(in the rows, 128 means zero)
Each path below is one point turned by a fixed rotation once a step. After each direction that follows a path, write how fast that rotation turns it, in degrees per step (0 if it stays still).
Each turn is a multiple of 5 degrees from 10 to 175, or 0.
Each row of a path follows its step; steps can be skipped.
Rotation 1:
step 0: [128 115 122 123 126 122 122 125 128 124 134 139 139 120 120 120 134 131
 132 124 132 126 126 133 130 141 122 134 126 130 122 123 143 137 117 134
 122 127 136 137 134 127 116 123 137 134 131 138 124 127 132 119 112 126
 129 131 130 126 131 128 126]
step 1: [123 121 131 140 129 125 130 127 125 123 135 128 138 132 116 115 130 121
 139 124 121 135 122 131 123 130 126 126 129 136 120 135 134 133 129 124
 128 131 124 148 133 124 121 124 135 120 123 135 129 130 121 129 118 116
 135 137 123 124 137 137 123]
step 2: [133 136 128 125 127 123 117 132 122 128 133 132 136 124 117 132 134 128
 136 119 126 120 125 132 122 133 130 136 123 136 122 133 133 136 114 121
 129 135 133 136 132 130 132 136 134 119 128 124 132 123 134 126 117 130
 139 137 122 120 127 140 111]
step 3: [125 115 117 125 128 126 124 131 136 137 141 129 135 125 121 127 128 122
 145 133 132 132 132 128 125 144 129 132 127 135 127 130 145 127 128 118
 125 132 135 133 141 130 120 127 133 130 130 124 132 122 131 123 124 129
 128 125 121 120 141 132 117]
step 4: [113 123 124 130 129 129 119 127 121 136 128 126 140 131 124 129 128 127
 138 126 136 123 123 135 125 134 138 132 125 131 130 128 127 133 129 132
 124 132 128 149 141 128 124 128 133 117 133 121 134 136 113 123 115 124
 124 139 129 122 135 131 124]
step 5: [126 130 127 124 120 132 123 130 128 133 124 137 141 133 116 128 129 136
 132 129 120 124 124 138 127 135 131 129 126 130 128 136 129 134 122 121
 127 122 125 139 135 132 122 131 128 131 128 135 137 133 135 117 117 142
 130 130 129 122 143 147 119]
step 6: [121 122 120 126 129 125 129 134 126 125 133 121 138 137 115 127 128 128
 133 129 137 137 108 126 131 137 132 139 125 127 127 138 138 132 134 122
 131 131 132 125 127 124 117 131 129 121 128 127 139 134 130 126 121 130
 133 129 131 124 143 131 112]
step 7: [122 118 126 132 132 130 119 131 122 129 125 129 135 129 115 140 139 127
 127 125 140 119 122 136 134 130 122 127 123 121 124 137 141 137 126 131
 129 141 122 139 128 140 124 130 138 128 130 119 135 129 121 119 129 130
 127 127 123 123 137 135 121]
step 8: [116 119 135 120 121 136 127 131 125 132 128 137 132 137 126 127 139 129
 123 125 130 122 121 144 133 134 125 125 134 125 127 124 139 127 133 123
 129 128 136 134 140 126 114 124 135 131 126 131 134 123 126 135 117 132
 136 129 127 122 139 140 114]
step 9: [124 120 126 130 131 135 131 118 117 129 133 129 140 134 124 123 134 129
 140 129 135 121 113 129 129 133 139 121 126 124 127 133 145 131 113 129
 130 134 131 130 124 120 126 130 129 128 125 129 139 130 121 130 119 132
 142 130 135 131 139 134 124]
step 10: [132 128 136 131 123 124 128 137 119 127 126 122 140 134 120 135 132 136
 142 128 133 129 124 141 125 132 117 126 135 122 130 135 141 128 120 122
 134 143 127 127 137 136 126 137 134 129 130 126 129 121 121 128 116 129
 131 128 123 135 141 140 127]
step 11: [121 121 122 121 128 127 123 132 115 122 120 133 138 129 119 134 131 119
 139 121 138 119 129 134 125 132 124 129 131 132 128 126 137 119 126 129
 127 137 146 128 131 132 110 123 121 130 128 133 133 128 132 128 115 124
 134 127 131 134 133 134 117]
Directions:
[128 129 124 126 129 129 130 130 129 128 129 125 129 129 129 126 129 127
 127 127 128 128 127 128 125 131 128 124 130 128 126 129 127 127 126 129
 128 127 129 128 129 127 123 125 127 127 126 127 127 129 131 128 128 128
 128 126 127 127 130 124 128]	135
[130 130 128 130 128 128 131 131 129 127 130 129 129 126 127 132 128 128
 129 126 132 126 129 125 127 128 126 130 127 129 130 126 130 126 132 129
 129 130 128 128 128 128 127 128 131 128 132 126 128 127 130 127 128 129
 128 126 128 128 130 125 129]	95
[125 127 130 129 131 128 128 130 124 130 126 132 128 128 129 128 128 127
 127 128 128 129 128 128 126 129 127 130 127 128 126 129 129 129 126 128
 126 130 126 126 131 126 130 128 127 125 128 130 128 126 131 126 126 126
 129 125 129 125 132 128 129]	0
